50 stands for zero in the data rows.
Here are some points, one per row:
tensor([57, 58, 23, 23, 73, 45, 41, 35, 55, 52, 32, 53, 25, 74, 50, 46, 45, 72, 59, 57, 49, 33, 47, 74, 63, 36, 51, 64,
        61, 59, 51, 44])
tensor([47, 37, 39, 76, 72, 40, 21, 26, 31, 35, 50, 46, 77, 64, 99, 47, 64, 36, 99, 23, 25, 30, 41, 49, 45, 13, 19, 78,
        22, 49, 58, 64])
tensor([14, 30, 66, 46, 63, 63, 19, 55, 35, 47, 53, 46, 47, 62, 41, 43, 44, 76, 58, 26, 61, 30, 39, 52, 61, 99, 42, 48,
        41, 55, 50, 27])
tensor([57, 69, 73, 75, 78, 69, 36, 68, 85, 99, 92, 99, 49, 43, 45, 53, 40, 62, 30, 51, 86, 40, 51, 49, 44, 4, 70, 31,
        49, 36, 73, 45])
tensor([50, 44, 65, 49, 36, 45, 50, 30, 21, 66, 53, 64, 21, 45, 28, 41, 55, 48, 54, 35, 53, 81, 46, 78, 26, 38, 76, 45,
        48, 63, 36, 71])
tensor([55, 42, 41, 28, 36, 53, 58, 49, 45, 58, 42, 50, 40, 79, 39, 40, 37, 95, 61, 54, 33, 11, 45, 44, 52, 42, 41, 40,
        56, 70, 53, 60])
tensor([44, 52, 62, 18, 64, 66, 16, 44, 39, 48, 57, 73, 80, 58, 24, 52, 45, 40, 42, 61, 35, 79, 48, 65, 58, 67, 50, 44,
        51, 20, 50, 30])
tensor([25, 69, 60, 28, 33, 36, 57, 72, 38, 74, 85, 38, 99, 81, 31, 95, 54, 45, 65, 25, 71, 50, 47, 82, 45, 19, 82, 51,
        58, 37, 53, 50])
tensor([66, 34, 13, 71, 46, 80, 65, 56, 66, 30, 44, 46, 63, 30, 38, 24, 20, 79, 83, 22, 42, 61, 38, 44, 56, 46, 41, 39,
        32, 31, 64, 59])
tensor([62, 70, 50, 78, 64, 79, 51, 43, 65, 62, 58, 45, 59, 44, 68, 66, 44, 80, 24, 33, 38, 36, 49, 44, 45, 81, 46, 88,
        47, 75, 27, 47])
tensor([33, 53, 24, 24, 44, 44, 59, 41, 68, 38, 44, 37, 34, 50, 57, 45, 51, 51, 54, 48, 50, 44, 54, 30, 65, 25, 27, 30,
        46, 77, 61, 29])
tensor([63, 51, 36, 42, 49, 64, 4, 67, 36, 48, 48, 34, 53, 41, 40, 83, 43, 31, 29, 61, 55, 19, 90, 51, 29, 36, 61, 50,
        20, 41, 60, 74])
tensor([50, 53, 60, 62, 63, 47, 45, 36, 44, 40, 45, 32, 50, 26, 38, 54, 27, 69, 39, 16, 77, 66, 74, 44, 44, 59, 25, 71,
        83, 65, 52, 61])
tensor([80, 36, 46, 45, 49, 56, 35, 65, 25, 41, 41, 55, 62, 40, 63, 48, 22, 52, 31, 72, 41, 91, 55, 60, 18, 45, 44, 42,
        69, 73, 54, 70])
tensor([28, 50, 47, 44, 65, 65, 75, 47, 56, 43, 72, 96, 32, 43, 94, 35, 33, 31, 72, 65, 54, 47, 52, 62, 35, 52, 67, 29,
        41, 55, 38, 48])
tensor([61, 62, 67, 61, 29, 87, 60, 50, 62, 32, 33, 61, 68, 46, 26, 54, 45, 18, 58, 39, 57, 25, 31, 34, 54, 42, 53, 51,
        71, 50, 24, 63])
tensor([31, 39, 36, 53, 20, 50, 70, 43, 40, 38, 57, 33, 36, 52, 37, 43, 79, 56, 37, 44, 56, 87, 45, 45, 56, 44, 50, 65,
        33, 48, 86, 56])
tensor([56, 46, 56, 78, 69, 88, 83, 42, 52, 34, 37, 58, 59, 41, 56, 73, 50, 24, 48, 44, 84, 27, 30, 38, 62, 40, 59, 91,
        62, 51, 36, 51])
tensor([40, 33, 52, 63, 55, 99, 67, 48, 59, 59, 55, 57, 69, 30, 28, 64, 69, 33, 35, 38, 53, 34, 49, 39, 56, 54, 37, 67,
        59, 75, 24, 41])
tensor([30, 29, 45, 69, 50, 39, 73, 67, 34, 38, 40, 30, 28, 54, 52, 35, 29, 41, 44, 38, 41, 75, 61, 33, 55, 47, 54, 60,
        66, 46, 46, 59])
tensor([46, 55, 55, 34, 62, 55, 64, 36, 42, 29, 49, 50, 29, 49, 25, 60, 50, 71, 46, 85, 55, 51, 57, 31, 45, 59, 51, 53,
        51, 60, 87, 53])
tensor([78, 36, 23, 22, 50, 29, 57, 47, 61, 43, 43, 64, 50, 42, 43, 68, 47, 48, 68, 39, 41, 93, 24, 56, 51, 37, 40, 54,
        57, 49, 61, 57])
tensor([49, 66, 87, 74, 31, 63, 30, 71, 99, 46, 84, 55, 38, 77, 67, 25, 45, 15, 34, 56, 66, 40, 51, 63, 34, 58, 12, 43,
        87, 38, 44, 79])
tensor([36, 34, 57, 42, 43, 47, 73, 63, 46, 30, 39, 57, 67, 49, 34, 44, 45, 71, 55, 48, 25, 47, 37, 34, 50, 39, 40, 31,
        41, 69, 56, 55])
tensor([34, 89, 69, 52, 32, 72, 42, 54, 66, 20, 55, 47, 36, 25, 55, 62, 46, 63, 47, 25, 39, 64, 29, 77, 53, 35, 70, 48,
        65, 59, 30, 49])
tensor([36, 38, 34, 43, 72, 40, 15, 35, 42, 54, 56, 38, 36, 47, 51, 66, 64, 30, 56, 59, 58, 72, 36, 69, 62, 58, 62, 33,
        33, 41, 20, 28])
tensor([38, 67, 41, 53, 66, 73, 37, 35, 67, 44, 40, 42, 71, 29, 27, 32, 47, 46, 38, 32, 55, 67, 50, 30, 34, 30, 59, 53,
        80, 74, 43, 43])
tensor([67, 43, 24, 54, 68, 58, 49, 89, 51, 45, 53, 34, 84, 51, 78, 41, 99, 56, 94, 84, 57, 60, 99, 76, 34, 46, 89, 40,
        70, 46, 56, 36])
tensor([38, 72, 69, 26, 54, 48, 56, 64, 27, 54, 33, 74, 81, 75, 33, 63, 43, 36, 61, 34, 72, 60, 56, 99, 61, 67, 23, 42,
        25, 26, 32, 43])
tensor([68, 31, 38, 61, 64, 25, 46, 42, 60, 46, 46, 37, 41, 73, 48, 61, 67, 64, 35, 57, 42, 36, 27, 56, 37, 90, 55, 50,
        39, 75, 51, 41])
tensor([62, 39, 52, 48, 19, 41, 50, 42, 36, 73, 57, 44, 21, 30, 35, 25, 51, 44, 88, 56, 67, 29, 45, 52, 26, 73, 34, 42,
        45, 44, 43, 76])
tensor([51, 44, 45, 42, 61, 57, 63, 40, 27, 52, 43, 53, 29, 74, 31, 53, 35, 48, 37, 53, 40, 21, 65, 34, 60, 43, 60, 46,
        60, 66, 59, 66])
tensor([51, 34, 56, 41, 78, 40, 45, 52, 37, 32, 36, 68, 33, 89, 45, 75, 60, 80, 55, 55, 38, 60, 43, 48, 27, 35, 35, 44,
        65, 42, 40, 28])
tensor([49, 73, 77, 21, 77, 20, 39, 95, 75, 67, 63, 99, 64, 23, 78, 46, 55, 75, 43, 37, 98, 44, 47, 26, 38, 56, 86, 45,
        23, 47, 49, 69])
tensor([50, 76, 52, 86, 76, 90, 81, 42, 53, 34, 63, 36, 47, 38, 47, 69, 65, 37, 27, 40, 45, 57, 36, 73, 33, 50, 43, 80,
        51, 49, 37, 72])
tensor([98, 55, 71, 24, 50, 51, 38, 46, 43, 51, 42, 34, 26, 99, 93, 50, 99, 36, 46, 19, 48, 84, 71, 30, 99, 41, 53, 69,
        38, 75, 69, 55])
tensor([62, 59, 66, 36, 13, 30, 37, 64, 35, 12, 64, 26, 72, 28, 82, 72, 30, 27, 59, 87, 66, 16, 84, 79, 31, 29, 66, 50,
        33, 44, 63, 27])
tensor([39, 61, 64, 44, 39, 25, 53, 38, 75, 75, 56, 37, 57, 38, 59, 33, 44, 80, 66, 99, 63, 45, 58, 51, 80, 68, 20, 52,
        60, 49, 34, 76])
tensor([79, 37, 61, 39, 99, 42, 51, 22, 73, 40, 36, 30, 55, 42, 37, 62, 71, 34, 89, 22, 28, 46, 70, 23, 5, 38, 44, 44,
        27, 23, 55, 43])
tensor([24, 48, 58, 23, 24, 56, 56, 51, 56, 60, 22, 46, 50, 52, 36, 57, 51, 39, 58, 78, 37, 61, 36, 37, 26, 34, 43, 44,
        54, 65, 68, 68])
tensor([40, 60, 69, 63, 29, 37, 55, 48, 44, 63, 46, 57, 47, 32, 60, 37, 66, 70, 49, 61, 55, 44, 42, 54, 52, 66, 24, 50,
        50, 44, 43, 55])
tensor([17, 62, 31, 55, 69, 58, 47, 55, 54, 71, 43, 86, 40, 51, 99, 48, 51, 21, 30, 75, 61, 79, 41, 29, 31, 61, 61, 37,
        36, 44, 33, 87])
tensor([60, 50, 75, 59, 67, 49, 43, 57, 29, 47, 36, 37, 47, 27, 38, 30, 44, 59, 46, 48, 42, 41, 27, 67, 69, 44, 47, 20,
        61, 57, 59, 46])
tensor([41, 62, 66, 53, 57, 54, 53, 70, 40, 98, 81, 10, 71, 69, 72, 84, 22, 42, 70, 60, 53, 74, 47, 75, 38, 49, 54, 28,
        37, 49, 39, 33])
tensor([60, 35, 45, 41, 51, 50, 41, 48, 19, 35, 54, 44, 49, 48, 79, 27, 60, 56, 38, 75, 48, 38, 26, 41, 34, 41, 62, 65,
        52, 57, 66, 37])
tensor([49, 27, 36, 49, 46, 32, 66, 52, 54, 63, 39, 55, 47, 61, 46, 24, 48, 28, 26, 56, 38, 64, 40, 84, 49, 53, 43, 82,
        51, 62, 63, 27])
tensor([29, 24, 52, 55, 31, 74, 54, 36, 67, 65, 24, 47, 21, 33, 82, 53, 42, 72, 55, 45, 49, 33, 48, 74, 61, 72, 47, 38,
        65, 10, 67, 46])
tensor([39, 63, 73, 79, 52, 43, 30, 82, 54, 77, 56, 26, 50, 44, 50, 52, 26, 40, 87, 50, 63, 52, 35, 31, 80, 69, 59, 77,
        38, 46, 40, 7])
tensor([36, 88, 36, 63, 65, 24, 55, 74, 37, 78, 86, 26, 72, 60, 34, 90, 46, 35, 83, 36, 71, 29, 68, 44, 58, 99, 80, 24,
        44, 52, 45, 45])
tensor([60, 57, 30, 50, 52, 41, 75, 48, 37, 35, 51, 49, 36, 44, 67, 46, 56, 28, 23, 63, 48, 49, 42, 44, 52, 39, 17, 40,
        49, 60, 69, 25])
tensor([62, 39, 42, 26, 75, 44, 79, 46, 53, 46, 59, 40, 32, 58, 30, 26, 32, 14, 38, 50, 26, 42, 80, 42, 63, 44, 85, 69,
        30, 53, 49, 68])
tensor([44, 40, 52, 41, 42, 29, 50, 58, 94, 40, 53, 16, 51, 37, 50, 33, 49, 63, 19, 43, 61, 29, 31, 61, 67, 38, 34, 27,
        55, 24, 32, 73])
tensor([59, 58, 45, 54, 17, 31, 49, 42, 65, 54, 47, 74, 45, 39, 53, 48, 33, 80, 38, 47, 48, 40, 65, 40, 39, 48, 57, 72,
        51, 44, 27, 56])
tensor([41, 44, 37, 60, 72, 15, 45, 43, 35, 53, 46, 81, 47, 30, 19, 44, 83, 52, 43, 73, 29, 25, 50, 62, 70, 69, 27, 62,
        58, 68, 65, 58])
tensor([44, 84, 50, 68, 35, 50, 41, 63, 41, 61, 32, 46, 43, 50, 38, 23, 37, 31, 39, 38, 33, 49, 45, 43, 37, 71, 42, 65,
        53, 17, 66, 33])
tensor([62, 51, 46, 52, 37, 42, 64, 9, 41, 37, 38, 48, 79, 61, 56, 39, 39, 76, 22, 70, 43, 78, 73, 29, 63, 40, 67, 20,
        32, 43, 57, 32])
tensor([70, 46, 39, 72, 44, 47, 61, 43, 47, 45, 39, 32, 42, 65, 22, 32, 62, 64, 45, 84, 49, 56, 28, 49, 57, 54, 67, 61,
        31, 51, 60, 52])
tensor([48, 59, 48, 57, 36, 67, 47, 60, 59, 41, 74, 38, 42, 37, 33, 59, 35, 60, 63, 58, 43, 69, 40, 27, 60, 57, 39, 99,
        51, 38, 47, 73])
tensor([59, 36, 49, 58, 65, 37, 56, 48, 37, 63, 34, 29, 41, 44, 47, 35, 43, 37, 21, 50, 39, 45, 50, 36, 65, 42, 46, 35,
        52, 53, 59, 52])
tensor([21, 41, 64, 44, 16, 34, 57, 46, 63, 51, 43, 74, 47, 47, 55, 43, 58, 60, 26, 48, 43, 46, 62, 52, 28, 37, 70, 50,
        40, 56, 26, 39])
tensor([54, 55, 58, 27, 22, 70, 44, 68, 40, 51, 66, 55, 57, 24, 37, 52, 46, 68, 40, 43, 30, 43, 61, 21, 72, 42, 35, 32,
        55, 20, 25, 12])
tensor([72, 54, 23, 38, 42, 42, 66, 34, 25, 68, 49, 39, 49, 52, 68, 24, 52, 50, 46, 25, 50, 29, 37, 36, 18, 70, 41, 55,
        64, 39, 55, 33])
tensor([43, 25, 54, 75, 31, 29, 52, 26, 76, 49, 40, 61, 54, 39, 84, 63, 48, 36, 55, 47, 26, 34, 40, 42, 85, 88, 61, 39,
        99, 26, 77, 73])
tensor([89, 42, 36, 59, 6, 42, 19, 35, 59, 38, 39, 77, 42, 80, 38, 72, 64, 27, 68, 19, 44, 78, 59, 68, 67, 48, 48, 19,
        28, 99, 76, 41])
tensor([46, 34, 37, 54, 44, 28, 32, 47, 36, 29, 55, 55, 56, 83, 24, 59, 49, 44, 50, 64, 60, 65, 64, 9, 68, 27, 57, 32,
        44, 19, 14, 34])
These points spread out most along one direction. Take the direction at right angles to it along which they spread out most. Go by this last direction. For each point below, how far along it does it lie, from 0 to 99? The average is 50, and the first point in the table lies past the average. One standard deviation of the points above along it is 16.
tensor([39, 63, 73, 79, 52, 43, 30, 82, 54, 77, 56, 26, 50, 44, 50, 52, 26, 40, 87, 50, 63, 52, 35, 31, 80, 69, 59, 77,
        38, 46, 40, 7]) 46
tensor([40, 60, 69, 63, 29, 37, 55, 48, 44, 63, 46, 57, 47, 32, 60, 37, 66, 70, 49, 61, 55, 44, 42, 54, 52, 66, 24, 50,
        50, 44, 43, 55]) 33
tensor([78, 36, 23, 22, 50, 29, 57, 47, 61, 43, 43, 64, 50, 42, 43, 68, 47, 48, 68, 39, 41, 93, 24, 56, 51, 37, 40, 54,
        57, 49, 61, 57]) 64
tensor([47, 37, 39, 76, 72, 40, 21, 26, 31, 35, 50, 46, 77, 64, 99, 47, 64, 36, 99, 23, 25, 30, 41, 49, 45, 13, 19, 78,
        22, 49, 58, 64]) 65
tensor([49, 73, 77, 21, 77, 20, 39, 95, 75, 67, 63, 99, 64, 23, 78, 46, 55, 75, 43, 37, 98, 44, 47, 26, 38, 56, 86, 45,
        23, 47, 49, 69]) 48
tensor([63, 51, 36, 42, 49, 64, 4, 67, 36, 48, 48, 34, 53, 41, 40, 83, 43, 31, 29, 61, 55, 19, 90, 51, 29, 36, 61, 50,
        20, 41, 60, 74]) 67
tensor([62, 39, 42, 26, 75, 44, 79, 46, 53, 46, 59, 40, 32, 58, 30, 26, 32, 14, 38, 50, 26, 42, 80, 42, 63, 44, 85, 69,
        30, 53, 49, 68]) 59
tensor([60, 35, 45, 41, 51, 50, 41, 48, 19, 35, 54, 44, 49, 48, 79, 27, 60, 56, 38, 75, 48, 38, 26, 41, 34, 41, 62, 65,
        52, 57, 66, 37]) 56
tensor([38, 72, 69, 26, 54, 48, 56, 64, 27, 54, 33, 74, 81, 75, 33, 63, 43, 36, 61, 34, 72, 60, 56, 99, 61, 67, 23, 42,
        25, 26, 32, 43]) 67
tensor([59, 36, 49, 58, 65, 37, 56, 48, 37, 63, 34, 29, 41, 44, 47, 35, 43, 37, 21, 50, 39, 45, 50, 36, 65, 42, 46, 35,
        52, 53, 59, 52]) 49
tensor([51, 44, 45, 42, 61, 57, 63, 40, 27, 52, 43, 53, 29, 74, 31, 53, 35, 48, 37, 53, 40, 21, 65, 34, 60, 43, 60, 46,
        60, 66, 59, 66]) 52
tensor([56, 46, 56, 78, 69, 88, 83, 42, 52, 34, 37, 58, 59, 41, 56, 73, 50, 24, 48, 44, 84, 27, 30, 38, 62, 40, 59, 91,
        62, 51, 36, 51]) 25
tensor([59, 58, 45, 54, 17, 31, 49, 42, 65, 54, 47, 74, 45, 39, 53, 48, 33, 80, 38, 47, 48, 40, 65, 40, 39, 48, 57, 72,
        51, 44, 27, 56]) 36
tensor([30, 29, 45, 69, 50, 39, 73, 67, 34, 38, 40, 30, 28, 54, 52, 35, 29, 41, 44, 38, 41, 75, 61, 33, 55, 47, 54, 60,
        66, 46, 46, 59]) 43
tensor([89, 42, 36, 59, 6, 42, 19, 35, 59, 38, 39, 77, 42, 80, 38, 72, 64, 27, 68, 19, 44, 78, 59, 68, 67, 48, 48, 19,
        28, 99, 76, 41]) 84
tensor([28, 50, 47, 44, 65, 65, 75, 47, 56, 43, 72, 96, 32, 43, 94, 35, 33, 31, 72, 65, 54, 47, 52, 62, 35, 52, 67, 29,
        41, 55, 38, 48]) 47
